0: [ 6.  6.  7.  8.  7.  6.  7.  7.  6.  6.  8. 11.  6.  7.  9.  8.  7.  7.  8.  8.  6.  5.  6.  8.]
1: [ 6. 13. 11.  8.  7.  8.  8. 10.  6. 13.  9.  4.  6.  7.  8.  8.  9.  6.  8.  4.  6.  8.  6.  6.]
2: [ 6.  6.  6.  6.  6.  6.  8.  7.  5.  6.  7.  9.  6.  7.  6.  5.  7.  8. 10. 10.  8.  7.  8.  9.]
3: [ 8. 10.  8.  7. 10. 11.  6.  6. 13.  7.  5.  5.  6.  9.  9.  9.  8.  7.  5.  4.  6.  8.  7.  6.]
4: [ 6.  6.  6.  8.  8.  6.  6.  6.  7.  5.  7. 11.  6.  8. 10.  7.  7.  6.  7.  8.  6.  5.  7.  8.]
5: [10.  6.  5.  6.  7.  6.  6.  5.  8.  5.  7.  8.  6.  6.  7.  5.  5.  6.  8. 10.  7.  7.  8.  9.]
6: [ 6.  6.  8. 11.  7. 10.  6.  8.  9.  9. 11.  7.  9.  7.  8. 11.  8.  6.  5.  4.  7.  5.  5.  6.]
7: [8. 8. 7. 5. 9. 7. 6. 6. 7. 7. 6. 6. 6. 8. 9. 6. 7. 7. 5. 7. 7. 8. 9. 7.]
8: [ 6.  7.  8.  9.  7.  7.  9.  9.  6.  7.  9. 10.  8.  7.  7.  9.  8.  8.  9.  7.  8.  5.  6.  7.]
9: [ 6.  8.  9. 10.  9.  9.  6.  5.  6.  9.  9.  5.  6.  9. 11.  9. 10.  6.  8.  4.  6.  7.  6.  6.]
10: [7. 6. 6. 9. 6. 8. 6. 6. 9. 7. 9. 7. 7. 6. 7. 8. 6. 6. 7. 7. 6. 6. 6. 6.]
11: [ 6. 10. 10.  8.  5.  7. 10. 12.  6. 12. 10.  8.  6.  6.  5.  9.  6.  7.  9.  6.  7.  7.  5.  6.]
12: [ 7.  7.  8. 10.  8.  8.  6.  5.  6.  8.  9.  5.  7.  8. 10.  8.  9.  6.  8.  5.  7.  7.  6.  6.]
13: [ 6.  7.  9.  8.  4.  6. 11. 13.  6. 10. 11. 12. 10.  6.  5.  9.  5.  8. 10.  8.  8.  5.  5.  6.]
14: [ 8. 10.  8.  5.  8.  8.  6.  7.  8.  8.  5.  6.  6.  8.  8.  7.  7.  7.  5.  6.  6.  9.  9.  6.]
15: [ 6.  6.  7. 10.  7. 10.  6.  7. 10.  8. 10.  7.  9.  6.  8. 10.  7.  6.  5.  5.  7.  6.  5.  6.]
16: [6. 9. 8. 6. 7. 6. 8. 9. 6. 8. 6. 8. 6. 7. 7. 7. 6. 8. 7. 8. 7. 8. 8. 7.]
17: [ 6.  6.  6.  4.  7.  6.  8.  8.  7.  6.  5. 10.  6.  7.  6.  5.  6. 10.  7. 10.  8.  7.  8.  9.]
18: [ 6. 11. 10. 11. 11. 14.  6.  7. 12. 10.  7.  5.  7. 10. 11. 13. 11.  6.  5.  5.  6.  8.  5.  6.]

[ 7. 13. 11.  8.  7.  9.  8.  9.  6. 12.  8.  4.  6.  7.  8.  8.  9.  6.  8.  4.  6.  9.  7.  6.] 1 11 9 14 12
[ 6.  9.  9.  7.  6.  7.  8. 10.  8.  9.  7.  8.  6.  6.  6.  8.  6.  8.  7.  7.  6.  7.  6.  6.] 16 11 8 10 14
[ 6.  6.  7. 11.  6.  7.  7. 10.  7.  7. 11. 10. 13.  7.  5. 10.  8.  7.  8.  7. 10.  5.  5.  8.] 8 6 13 15 10
[ 7.  6.  5.  8.  5.  7.  6.  7.  8.  6.  9.  9. 10.  5.  6.  7.  5.  6.  8.  9.  7.  6.  6.  7.] 10 0 5 8 2
[ 8. 11.  9.  5.  8.  8.  6.  7.  8.  8.  5.  5.  6.  8.  8.  7.  7.  7.  5.  5.  6. 10.  9.  6.] 14 7 16 3 12
[8. 6. 5. 8. 6. 8. 6. 6. 9. 6. 9. 8. 9. 5. 7. 8. 5. 6. 6. 8. 6. 6. 6. 7.] 10 15 5 0 4
[9. 6. 5. 6. 7. 6. 6. 5. 9. 6. 6. 8. 8. 6. 7. 6. 6. 7. 6. 9. 7. 7. 8. 9.] 5 7 17 10 4
[ 6.  6.  8.  9.  6.  6.  9. 10.  5.  7.  9. 11.  9.  7.  6.  9.  8.  8. 10.  8.  9.  5.  5.  8.] 8 13 0 2 16
[8. 8. 7. 5. 9. 6. 6. 6. 7. 6. 5. 6. 6. 8. 8. 6. 8. 8. 6. 7. 8. 9. 9. 7.] 7 14 16 5 17
[ 6.  9.  9.  6.  7.  7.  7. 10.  7.  8.  6.  8.  6.  7.  7.  7.  6.  8.  6.  7.  6.  8.  8.  6.] 16 14 7 17 8
[ 6. 11. 11. 11. 11. 13.  6.  8. 11. 11.  7.  4.  6. 11. 11. 13. 11.  6.  5.  4.  7.  6.  5.  6.] 18 3 9 6 12
[ 7.  6.  6.  7.  7.  6.  9.  7.  5.  5.  7.  9.  6.  7.  7.  5.  7.  8. 11. 11.  8.  8.  9. 10.] 2 17 5 0 16
[ 6.  6.  8.  7.  4.  6. 11. 13.  7.  8.  8. 12. 11.  5.  4.  8.  5. 11.  9.  9.  9.  6.  6.  7.] 13 8 11 16 17
[ 6.  7.  9.  8.  4.  6. 11. 13.  7. 10. 11. 12. 10.  5.  4. 10.  5.  9. 10.  8.  8.  5.  5.  6.] 13 11 8 16 0
[ 8. 11.  9.  8. 10. 12.  6.  6. 13.  8.  5.  4.  7.  9.  9. 10.  9.  7.  5.  4.  7.  8.  7.  6.] 3 18 14 9 15
[ 9.  7.  7.  6. 10.  6.  7.  7.  6.  7.  6.  4.  6. 11.  6.  5. 11. 12.  6.  8. 11. 10. 10. 10.] 7 14 17 16 2
[9. 6. 6. 7. 7. 7. 6. 6. 8. 6. 7. 8. 8. 6. 8. 6. 6. 6. 8. 8. 7. 7. 8. 8.] 5 10 4 7 0
[9. 7. 6. 6. 8. 6. 6. 5. 7. 6. 5. 6. 6. 7. 9. 5. 6. 6. 6. 8. 6. 8. 9. 7.] 7 5 14 16 4
[ 6. 10. 10.  8.  5.  7.  9. 11.  6. 11.  9.  8.  6.  6.  6.  8.  7.  7.  9.  7.  6.  7.  6.  6.] 11 16 1 8 13
[ 7. 10.  9.  7.  7.  7.  8.  9.  6. 10.  7.  7.  6.  6.  7.  8.  7.  7.  7.  6.  7.  8.  7.  6.] 16 14 11 1 8
[9. 7. 6. 7. 6. 7. 7. 6. 8. 6. 7. 8. 8. 6. 6. 6. 6. 7. 7. 9. 7. 7. 7. 8.] 5 10 2 16 17
[6. 8. 8. 7. 7. 7. 7. 7. 7. 8. 7. 7. 7. 7. 8. 7. 7. 7. 7. 7. 7. 8. 7. 6.] 16 7 14 10 12
[ 6. 10. 11. 10.  9.  9.  6.  7.  6. 11.  8.  4.  6.  9. 11. 10. 11.  6.  7.  4.  7.  7.  6.  6.] 9 12 1 18 6
[6. 9. 8. 6. 7. 6. 7. 9. 7. 8. 6. 8. 6. 6. 7. 7. 6. 8. 7. 8. 6. 8. 8. 6.] 16 14 7 17 0
[6. 9. 8. 6. 7. 7. 7. 8. 7. 8. 7. 7. 7. 6. 8. 7. 7. 7. 7. 7. 6. 8. 7. 6.] 16 14 7 10 0
[ 6.  6.  6.  6.  6.  6.  9.  7.  5.  6.  6.  8.  7.  7.  5.  5.  8.  9. 11. 10.  9.  8.  8.  9.] 2 17 16 5 8
[ 6.  6.  7. 10.  6.  7.  7.  9.  7.  7. 11. 10. 13.  6.  6. 10.  8.  7.  8.  7.  9.  5.  5.  7.] 8 15 6 13 10
[8. 7. 7. 6. 8. 6. 6. 6. 7. 6. 7. 7. 7. 7. 9. 6. 7. 7. 6. 7. 7. 8. 9. 7.] 7 14 16 5 4
[ 8. 11.  8.  7. 10. 12.  6.  6. 13.  7.  5.  4.  6.  9.  9.  9.  9.  7.  5.  4.  6.  8.  7.  6.] 3 14 18 7 9
[8. 7. 6. 6. 8. 7. 6. 6. 8. 6. 6. 7. 7. 7. 8. 6. 6. 6. 6. 8. 6. 8. 8. 7.] 7 5 14 10 16
[ 6.  6.  6.  6.  6.  6.  8.  6.  5.  6.  8. 10.  6.  6.  7.  5.  6.  7. 10. 10.  7.  6.  8.  9.] 2 0 17 5 4
